(in the rows, 128 means zero)
These are runs of 6 systems, one row a step. Runs of the same system follow the same rule from any start.
run 1, z_947:
[[ 95 157 143 113 149 175 105  86  99 152 111 110 156 179  91 153  94 124
  109 135 148  99 137 127 187 182]
 [140 151 197 115 147 156 139  76  97 157 110  90 118 162 100 136 161 189
  168 119 132 130 116 112 161 143]
 [171 132 171 132 139  99 157 144 119 165 156  73 123 133 158 149 165 185
  150  84 140 166 110  97 101 147]
 [128 139 117 117  99  97 123 211 120 156 160  94 159 100 167 163 105 142
  155  78 143 112 129 126  82 148]
 [ 93 175 134  87  67  99 103 167 101 121 112 114 147  95 157 122  77 106
  166 142 115  92 161 144 108 107]
 [103 169 141 108  93  90 127  98 125 120  99 109 118 161 178  97  88 100
  118 193  88 146 167 134 148 132]
 [116 149 110 140 147 142 163 105 125 158 127 126 126 205 160 130 107 123
   92 159  96 146 153 148 176 199]
 [118 159 137 125 160 208 169 105  83 167 149 135 148 153 129 128 156 139
  135 105 138  98 129 131 151 195]
 [139 148 173 112 117 159 147  86 113 152 135 109 143 104 147  97 191 172
  165  99 157 102 112  76  98 150]]
run 2, z_337, 9 rows:
[[ 60 172 114 121 133 136 145 160 127  91 120 116 159 118  82 144  91  66
  139 137 142  78 145 152 110 118]
 [123 136 105 111 107  54  95 172 165  94  84 112 137 166 132 129  68 143
  129 116 166 146 117 111 101 139]
 [170  72 131 130 133 120 141 170 157 161 112 132  92 138 124 137 139 222
  166 109 112 170 107 139 134 137]
 [143 127 162 133 183 187 182 106 109 151 161 127 132 102  86 133 198 143
  132  92 158 137 110 119 125 136]
 [137 151 136 131 126 134  86  57  93 127 158 125 167 127 156 115 147  87
   71 111 169 101 124  72 124 145]
 [136 107 107 130  73 131  49  97 108 138 115 167 120 129 173 108 102 125
  125 162  74  93 140 138 161 111]
 [ 88 120 109 117 134 158 157 157 136 108 100 166 100 108  80 122 104 101
  146 171  89 130 153 198 154  95]
 [ 84 149 112 136 165  97 169 171 171 101 120  87 148 151  85 161  87  90
   91 133 167 153 137 132 111 145]
 [148 119 139 147 116  76  96 156 144 142 123  70 137 180 144 177 109 187
  149  94 138 123 100  94 114 147]]
run 3, z_249 (9 x 26):
[[160 143 152 147 150 112 139  97 108  80  97 138  79 204 109 117 161 158
  168 136  99 148 102 139 144  95]
 [163 139 172 129 146 139 140 136  73 164 135 111  94 175 126 161 137 174
  172 115  78 156 127 167 175 131]
 [146 139 180  96 113 169 100 118  50 176 159 127 131  78 124 140 145 137
  161 107 107 113 145 152 152 103]
 [108 151 159  91  84 138 138 113 104 126 125 140 120  48 143  86 142 103
  162 163  99 110 162 146 114  79]
 [ 75 159 112 119  97 130 185 178 150 113 102 125 124 114 144 104 117 126
  190 159  93  90 154 159  97 129]
 [ 85 183 108 133 131 159 152 153 114 106 112 124 159 173 120 129 124 130
  177 107 147  51 119 126 106 173]
 [119 185 135 138 135 152 129  53  92 106 119 128 148 194 149 102 151 111
  120 132 139  84 118  91 132 167]
 [140 131 134 141 124 151 154  61 128 166 133 129 114 168 190  95 154 151
  111 162  88 139 142 111 162 180]
 [128 105 137 108 133 184 170 124 138 212 144 127 135  91 145 117 140 172
  116 126 133 146 147 130 154 193]]
run 4, z_784 (9 x 26):
[[ 92 149 106  97 143 117 160 125 160 113 116 132 151 119 127  96  94  71
   58 148 181 166 154 120 116 168]
 [138 125  93 101 117 124 102 102 138 140 116 165 151 142 169  81  99 121
   62 123 178 150 135  98 131 191]
 [155 110 116 104 107 149 110  72 143 125  95 190 120 116 153  44 156 161
  118 135 154 139 117  95 122 149]
 [142 100 142 112 111 143 165  82 158 150 127 152 104  59 153  63 172 142
  116 168 116 164 145 114 122 115]
 [137  65 111 125 104 129 133 144 169 179 153 144 117  49 160 120 119 130
   94 157  97 163 154 143 139 119]
 [150  53  91 129  99  97  69 165 171 130 122 156 117  79 122 133  93 139
  108 128 127 147 123 133 127  86]
 [164  81 138 133 132  64  94 128 174  96 103 118 104 125  96 132 123 148
  110 126 149 184 103 105 114  72]
 [177  93 158 147 173  98 129 100 145 145 145  97 108 146 103 158 149 150
   82 114 143 202 107 105 146 118]
 [190  90 145 150 155 144  88 107  88 169 182 134 125 123 125 168 164 144
  101  79 134 147 103 118 153 120]]
run 5, z_958:
[[155 112 157 143 186 168 170 120 104 167 154 121 101 151  92 166 159 157
  133 118  99 166 125 160 177 137]
 [128 179 167 141 114 144 127 101  60 152 161  88 139 152 162 153 152 128
  169 120  88  71 133 122 140 133]
 [144 158 141 107  80 109 107 104 123 102  90 139 128 143 175  65 152 171
  176 118 142  97 109  85  86 133]
 [148  99 106 111 141 148 161 121 161 118  81 192  88 148 120  66 140 177
  139 143 127 172 120 141 140 150]
 [ 93 133 122 141 159 176 185 122 130 158 122 126 113 166 108 145 113 123
  122 172  80 129 155 177 187 168]
 [ 73 180 148 129 103 129 120 115 123 140 113  62 165 161 130 160 101 127
  150 145 123  58 140 107 135 160]
 [124 122 139  94 105 123  95 120 158 119  81 119 153 122 103 105 121 181
  150 101 198 106 102  75 102 152]
 [155  82 122 101 155 185 139 128 141 171 123 178 123 101  97 107 140 171
  110 105 164 173 121 137 157 168]
 [119 128 122 129 127 181 137 129  84 198 174 136 142 114 164 148 117 112
  112 135  85 111 162 163 176 171]]
run 6, z_947, 9 rows:
[[156 152 122 176 170  87 137 107 106  77 146 124 105 214 137 144 147  92
  105 125 108 154 109 133 132 109]
 [145 133  82 185 159 139 114 139 104  98 152 148 142 204 130 159 144 115
  130  84 128  79  88 125 123 150]
 [138 144 126 163 126 152 115 124  88  86 138 148 124 147 122 129 178 133
  193 103 105  49  93 125 103  90]
 [149 131 123 176 113  85 143 112 142  80 145 122 107 133 167 106 187 119
  153 138  91 104 104 103  77  77]
 [120 106  58 189 125  98 155 171 179  93 144 138 122 150 167 129 134 103
  122 139  98 103 116 129  86 123]
 [ 90 137  70 151 133 161 161 159 133  78 121 185 125 130 114 107 128  84
  148 144 106  72 131 165 111 116]
 [124 145 107 137 136 145 151  75 136  62 100 185 109 140 121  58 169  91
  125 160 130 115 118 122 112 103]
 [154  77  80 170 148 138 142  90 175 104 117 181 105 161 142  80 169 147
  101 138 124 139  99 107 127 141]
 [150  65  77 163 153 185 144 147 147 138 152 195 117  99 114 122 171 141
  128 109 112 113 106 148 126 126]]
run 7, z_784:
[[184 141 142 117  87  87  89 105  82 129 152 144 116 119 211  89 151 133
  135 110 114 142 123 106 103 109]
 [157  94 115 165 120 128 148 115 142 127 118 159  73 161 161 105 162 167
  159 166  50 142 123 154 150 107]
 [111  84 122 152 156 162 147 129 148 120 142 148 109  75  60 151 144  96
  115 155  99 122 137 167 155  72]
 [111 124 128 143 113  87  84 141 134 123 165  81 157  86 120 178  96  64
   82 128 136 113 138 112 114  84]
 [147 117  98 169 120  70  85 141 160 110 122  97 141 198 154 159 110 154
  117 110 140 113  93  86 108 148]
 [157 119 125 153 183 149 162 118 140  97 116 143 112 177  87 124 185 170
  149  88 161 136  78 109 111 139]
 [146 163 166 122 172 153 183 113  74 136 184 122 128  92 126 124 184  93
  120  96 144 155 134 131 110 119]
 [150 149 112 142 103 118 113 146  66 156 187 143 130 133 215 134 123  91
  123 117  77 115 149 153 130 140]
 [126 116  79 157 101 135  98 143 125  87 103 184 106 171 138 113 119 129
  170 146  73  73 115 162 137 100]]
run 8, z_249 (9 x 26):
[[ 97 119 117 167 168 164 227 137 174 141 159 104 132 107 115 138 170 115
  120 144 121 119 132 131 113 151]
 [102 157 118 154 165 139 173 140 119 142 189  86 168 123 134 170 134  69
   84 106 152 118 140 118 111 163]
 [125 124  85 164 132 129 115 103 122 131 186 144 158 120 175 126 132  52
   53 129 129 104 136 104 120 142]
 [131  79  65 164 147 149 158 114 176 124 152 180 121 117 146  96 147  96
   66 152 119 142 129 127 126 145]
 [109  95  95 149 189 147 182 149 177 132 139 135 132 132  81 150 121 106
   71 130 155 168 130 146 141 160]
 [107 112 120 151 163 118 109 127 140 138 160  90 157 127  85 190  92  75
   51 123 156 140 135 121 152 134]
 [137  73 101 176 124 106  77  99 163 123 164 115 137 106 125 161 129  88
   63 146 116 114 117  97 132  89]
 [155  59  97 183 153 108 149 139 190 110 152 138 105 100 112 139 168 129
  100 131 120 152 101 117 105  89]
 [149 110 117 155 183 100 166 186 142 109 164 115 118 127  89 174 139 108
  106  90 149 181 110 145 109 105]]
run 9, z_10:
[[105 154 121 134 138 131 181 209 132 114 141 109 143 112 109 148 142 134
  189  86 146  93 119 141  71 128]
 [138 181 124 111 136  82 169 142 118  74 133 137 129 127 161  83 148  89
  122 105 169 164 122 110  63 122]
 [162 141 112 112  92  90 126 134 123 135 104 153 109 170 214  74 118 171
  143 129 111 157 132 121 113 166]
 [140 129  98 121 122 188 137 147  90 141 120 202 110 144 146  97 140 157
  179 120  90  99 129 173 146 154]
 [120 147 126 144 142 184 154  59  95 111 151 170 125 109 135  86 183  78
  112 151 108  94 134 127 135 115]
 [105 120 124 155  98 137 131  66 168 159 144  97 152 111 183 112 148 122
   96 172 112  80 140  75 124 154]
 [ 80 105  85 140 111 160 137 173 176 157 126 120 167 103 124 148 101 146
  137 122 144  60 128 119 109 175]
 [ 99 128  78 122 149 135 146 161 157  76 125 163 153 101  89 108 115  74
   90 111 190 126 120 130  90 133]
 [147 104  91 117 120  81 108 116 165 114 112 155 123 138 163  88  96 109
   56 144 150 192 137 111 127 146]]
run 10, z_10 (9 x 26):
[[157 143 193  96 132  92 123 134 100 144 151  79 135  85 116 149 145 135
  132  86 173 172 124 102 101  99]
 [144 151 183  78  92  79 106 147 115 131  91  92 116 113 131 117 114 182
  187 113 145 153 126 117 105 102]
 [125 166 172  86 127 126 170 151 113 116  79 124  95 137 100 106 128 169
  205 136 114 158 138 165 128 113]
 [132 186 179 107 161 141 198  90  91 125 115 116 103 166 124 101 165 139
  153 135 126 169 137 138 140 142]
 [151 157 169 134 139 148 156  73 105 152 126 101 127 178 154 110 180 180
  153 114 134 119 110  86 132 171]
 [139 117 140 145 129 169 160 116 144 135 126 128 131 119 121 113 195 195
  188  99 139  79  91  92  95 143]
 [124 123 132 125 131 149 200 137 161 123 140 134 127  60 132  87 194 138
  151 116 155 124 118 107  66 119]
 [125 144 136  85 103 124 174 137 147 155 130 128 143  73 185  68 138 137
  119 126 164 159 150 103  83 170]
 [115 145 115  63  94 155 125 141 124 148  90 169 145 112 156  66 102 162
  148 119 167 124 143 126 120 189]]
run 11, z_337, 9 rows:
[[162 123 135 160 162 134 122  58  91 139 158 137 107 184 150 134 148 107
   76 143  92 162 129 132 184 135]
 [123 158 145 155 137 138 114  97  64 130 162 115 117 162 135 162 123  76
  122 151  63 107 147 163 174  97]
 [109 185 152 118 122  80 123 129  87  79 115 106 112 158 118 139  97  74
  140 156  97 140 149 157 136  74]
 [134 143 151 124 124  43 155 149 150 105 109  88  95 155 144 134 101 123
  128 164  98 196 146 146 122  96]
 [137 134 170 145 139  90 196 148 150 148 145  61  99 136 147 151 160 162
  163 142  91 168 134 129 114 117]
 [133 180 179 135 132 116 189 105 109 129 154  79 131 123 160 115 193 138
  166 114 130 122 124  93  83 126]
 [150 169 141 118  91 104 142  91 101 125 145 133 131 116 217  66 168 119
  133 129 125 128 137  92  84 137]
 [132 129 106 120  82 131 152 141 117 156 154 167 119  77 213  77 137 112
  135 152  77 123 163 149 112 131]
 [ 81 143 106 111 105 146 174 188 133 141 151 136 146  53 148 120 108  83
  139 140 115 105 168 163  98 127]]
run 12, z_958:
[[125 144 168 144 157 131 186 111 108 141 164  96  98 115 123 150 156  93
  125 163  69 161 156 165 151  91]
 [127 174 162 155 109  65 138 129 116 118 140  49 125 169 172 156 140 133
  163 131  98 110 126 104 100 109]
 [162 123 150 128 124  94 106 127 137  77  81 131 101 161  99 113 153 185
  187 104 144 134  84 108 102  85]
 [156 127 156 123 181 165 185  90 114 120 121 160  87 142  87  99 185 150
  135 126 128 180 116 146 151 119]
 [132 161 140 166 154 151 181  95  97 152 163 101 121 192 172 140 159 126
  130 139  80 120 136 133 152 173]
 [120 154 121 153  94 127 105 114 119 102 100 120 134 187 156 123 139 160
  190 127 103  45 105 102 112 139]
 [115 134 124 102 131 162 150 105 157  88  68 173 117 129  91  61 153 162
  166 136 164 112 109 112 109 136]
 [111 127 114 128 177 178 208 127 154 156 119 143 122 155 116 110 135 145
  107 137 142 162 138 144 152 201]
 [ 97 146 106 150 132 163 122 148 112 164 139 107 159 185 136 175  96 137
  137 120 110  70 132 143 160 190]]

Which system made each run below?
run 13 (2 x 26):
[[170 121 138 179 155  92 118  68 135 108 141 103 113 191 144 134 168 137
   96 123 125 151  95  81 131 122]
 [141  94  88 187 150 142 128 181 139 141 161 124 135 162 122 188 142 154
  147  86 115  88  95 134 123 144]]
 => z_947
run 14:
[[ 99 163 120 170 168 122 199 155 137 118 147  80 132 194 122 175 133 112
  136 128 108 117 131 143 122 157]
 [117 168 130 145 140 122 103 142 103  85 116 106 152 188  94 160 130 138
  174  81 161  65  88 108 107 130]]
 => z_958
run 15:
[[106 105 144  85  94 132  66 158 122 174 115 114 148  75 101 162  59 136
  123 130 137 125 155 149 158 119]
 [113 145 189  83 117 108 109 102 108 147 111  82 120 104  96 147  89 111
  111 163 119 171 169 147 175  96]]
 => z_947
run 16, 2 rows:
[[113 184 179 121 124 141 114  68  63 125 160  97 152 107 132 134 152  72
  121 131 129  92 141 111 128 103]
 [164 126 122 137 100  79 119 106 155 118 132 119 136 132 202  86 156 152
  115 114 155 137 108  65  74 145]]
 => z_958
run 17:
[[139 133 174  64 106 158  99  80 105 165 104 139 142  89 122  85 132 166
  128 116 174 145 134 102 143 150]
 [108 113 162  86 113 168 120  82 156 137  64 134 122 101  79  89 135 181
  160 157 147 115 129 116 148 124]]
 => z_10
run 18, 2 rows:
[[137 131  71 128 159 178 122 134 102 118 135 203 147 159 131 105 130 107
  100  86 168 116 112 138 132 181]
 [155 109 130 120 107 184  80  76  94 127 121 187 128 103 124  88 171 152
  152 111 133  78 105 112 136 113]]
 => z_947
run 19:
[[153  94  89 160 137 158 131 136 132 104 162 188 130  78 126 102 188 113
  131  95 143  94  96 117  85 102]
 [122 135  81 147 144 148 194 171 121 112 170 178 123  96 157 103 155  79
  124 123 110 127 141 163  90 128]]
 => z_958
run 20:
[[149  82  86 160 114 155  79 132 116 180 158 154 137 151 163 161 106 146
  104 120  89 100 128 142 175 165]
 [110 141 136 115 143 179 106 148  70 116 125 156 130 117  61 155 118 109
  166 110 119  87 128 179 157  94]]
 => z_337
run 21, 2 rows:
[[103 169 156 122 141 123 225 169 138 125 132  87 115 110 125 126 156 137
  183 134 110 135 141 148  92 122]
 [128 199 152 104 143 113 191 132  98 128 139 100 143 151 169 105 146 121
  134  99 163 152 134 112  89 179]]
 => z_10
run 22, 2 rows:
[[115 139 159 119 137 162  78 126  80 123 124 114 147 129  54 178 124 134
  165  96 142  71 111 137 153  98]
 [138 167 171  87 128 143 136  76  90 135 143 126 152  86 142  82 168 117
  113 104 186 138 132  82 101 143]]
 => z_958
run 23 (2 x 26):
[[133  77 149 132  87 124 100 116 183 175 121  89 138  82 134 139 135 194
  141 135 133 108 118  78 121 130]
 [140  81 151 104 110 158 141 160 145 181 128 136 112  44 108 126 148 188
  171 121 120 140 133 145 125 112]]
 => z_958
run 24, 2 rows:
[[109 151 112 112 126 143  88 144  75  83 113 177 124 129  87 128 102  73
  145 130 114  98 136 177 145  81]
 [ 96 138 125 148 125 148 123 100 127  83  91 148 103 167  90 126 123 112
  159 182  71  84 135 164 161  81]]
 => z_249
